In the rows, zero is written as 128.
Each path below is one point turned by a fixed rotation once a step. After each direction that follows a path, write how fast that rotation turns it, in degrees each step (0 if it stays still).
Each turn is a multiple of 5 degrees from 10 to 175, or 0.
Each row of a path follows its step; steps can be skipped.
Path 1:
step 1: [132 121 123 133 135 113 130 123 128 130 123 122 123 127 138 129 124 130
 129 117 125 122 128 139 137 133 118 124 124 130 135 133 115 125 132 112
 123 139 124 131 137]
step 4: [125 135 127 137 141 125 125 126 130 126 131 124 118 127 135 131 137 129
 133 122 124 138 117 141 126 125 121 123 119 124 127 132 131 118 112 117
 131 138 122 122 127]
step 7: [132 135 124 128 131 119 130 126 122 119 134 134 133 116 140 128 126 123
 133 140 121 118 125 129 127 129 121 129 123 116 120 129 117 119 114 113
 126 128 125 123 123]
step 12: [129 131 117 142 130 137 136 126 125 134 129 132 130 129 141 133 133 137
 132 125 131 132 135 130 126 130 125 125 132 140 122 128 113 123 126 134
 116 130 117 114 131]
step 14: [122 139 121 124 125 115 129 124 134 125 128 144 126 125 133 131 128 124
 135 139 124 128 124 123 117 134 132 122 125 125 125 127 128 113 118 120
 113 134 128 125 130]
step 18: [130 150 122 136 134 122 135 132 131 123 118 121 124 118 129 125 130 126
 127 123 123 129 131 129 124 139 113 122 137 135 129 127 130 130 119 132
 117 127 125 130 118]
step 23: [126 133 135 144 139 121 127 123 117 131 129 137 123 124 130 131 131 131
 133 132 124 125 118 134 131 128 127 125 123 125 129 133 127 114 132 120
 125 135 108 133 121]
step 26: [122 137 123 128 131 125 133 130 126 120 135 134 118 126 144 128 124 121
 139 125 127 120 124 130 137 123 118 130 128 127 136 126 116 111 129 119
 120 136 129 123 132]
step 27: [137 128 111 140 132 128 134 128 136 134 138 126 115 122 132 126 126 137
 128 135 122 124 134 140 136 126 125 122 121 137 132 132 135 128 131 127
 115 125 124 126 124]
step 29: [126 128 123 133 126 128 131 112 137 133 123 129 122 121 124 127 129 128
 139 119 115 131 131 130 127 130 119 119 124 117 124 130 122 114 124 114
 126 142 133 122 125]
[127 126 129 129 123 127 128 125 124 126 131 129 133 128 131 126 131 129
 126 129 128 126 128 124 129 127 128 129 129 132 129 126 126 125 128 128
 127 131 129 127 130]
155
[129 130 129 124 127 127 128 131 129 129 131 128 126 124 128 127 127 128
 128 131 126 125 129 129 132 128 125 126 129 128 131 125 125 128 127 131
 130 127 128 130 127]
40
[125 125 128 130 128 125 130 126 128 128 126 127 130 124 126 130 125 128
 127 129 128 126 130 126 127 132 126 127 132 127 124 127 126 129 128 128
 130 129 124 126 126]
65
[128 127 124 127 129 129 130 131 129 129 128 127 123 125 128 129 130 127
 127 124 129 128 130 124 128 124 129 130 128 133 126 126 130 127 126 128
 130 131 127 127 129]
45
[128 129 128 127 124 126 127 126 127 129 126 131 124 131 126 130 127 132
 130 127 125 127 132 129 126 125 129 128 129 127 125 126 126 130 127 131
 124 129 129 127 130]
20
[130 125 125 131 124 126 128 128 130 126 128 128 128 128 126 126 131 129
 126 126 127 130 130 133 130 129 125 126 129 126 130 127 133 129 129 127
 131 131 130 128 128]
155
[128 128 127 127 127 126 124 129 131 127 131 129 128 131 128 130 134 124
 129 127 128 127 128 127 130 129 130 127 127 126 127 128 126 130 129 129
 128 129 123 127 124]
40
Path 2:
step 0: [125 129 135 135 129 135 133 126 123 115 131 132 118 128 134 129 128 125
 130 136 143 122 126 133 125 131 123 116 119 138 140 128 132 129 130 134
 132 110 131 125 133]
step 1: [133 128 129 128 118 133 135 117 125 128 132 132 135 126 134 129 133 123
 138 135 132 135 121 131 138 123 120 129 131 126 123 130 136 128 127 132
 132 102 122 121 135]
step 3: [124 123 136 134 129 131 135 129 116 125 148 130 145 121 134 123 130 134
 130 135 131 130 128 137 130 129 133 130 121 123 130 136 138 118 123 126
 127 129 135 132 137]
step 5: [126 123 121 127 122 141 131 129 120 135 141 139 133 127 129 126 131 111
 132 134 144 122 134 132 129 136 131 123 122 131 134 128 133 136 135 122
 131 132 127 123 121]
step 15: [120 119 133 140 118 126 139 131 121 123 135 136 140 133 126 129 131 120
 117 132 144 132 128 136 125 139 126 124 130 128 124 125 132 125 121 129
 129 138 135 134 127]
step 17: [125 126 126 133 124 136 138 121 121 120 126 125 117 126 128 130 127 117
 132 143 140 134 131 134 120 132 130 115 126 127 137 122 134 130 144 133
 137 124 123 130 124]
step 18: [136 121 137 130 119 124 129 121 116 135 131 135 126 119 128 139 140 124
 130 136 138 136 128 132 126 126 124 125 126 137 130 129 134 133 131 133
 134 111 128 124 137]
step 20: [120 122 126 131 127 131 131 125 120 123 144 122 135 126 132 132 132 124
 132 141 128 134 116 133 121 123 122 136 116 127 136 133 137 124 116 124
 138 126 136 137 128]
step 23: [126 126 133 141 121 128 129 126 124 128 140 129 129 128 129 119 127 113
 127 136 130 124 129 139 135 135 120 113 125 137 126 133 139 135 129 129
 132 128 114 130 133]
step 27: [134 118 132 142 124 126 137 124 130 125 128 131 134 129 129 138 133 109
 129 138 139 132 121 129 121 134 129 126 132 115 127 123 126 125 134 125
 128 119 134 118 130]
[128 125 127 126 127 129 127 128 134 129 127 129 131 129 125 127 130 126
 127 124 130 131 128 126 130 126 129 131 126 126 127 124 127 130 129 129
 126 125 127 126 127]
125
[126 127 130 129 128 127 131 128 126 132 127 131 131 126 127 130 126 128
 129 128 130 127 131 129 127 129 131 127 130 125 126 126 128 126 132 128
 127 134 126 126 125]
35
[126 126 132 128 130 127 130 126 129 128 129 126 127 128 132 133 127 131
 133 130 126 127 125 128 128 125 128 130 125 127 126 127 127 128 129 128
 127 125 130 125 128]
40
[131 126 128 131 128 125 127 127 132 128 129 128 131 127 128 128 127 126
 129 126 128 129 125 131 126 128 126 127 129 130 122 129 130 130 127 126
 128 132 130 129 131]
85
[126 130 127 123 124 129 129 126 127 126 128 132 128 128 127 125 129 131
 130 129 129 127 127 129 128 126 131 127 129 128 126 125 130 131 127 128
 128 129 133 131 126]
170
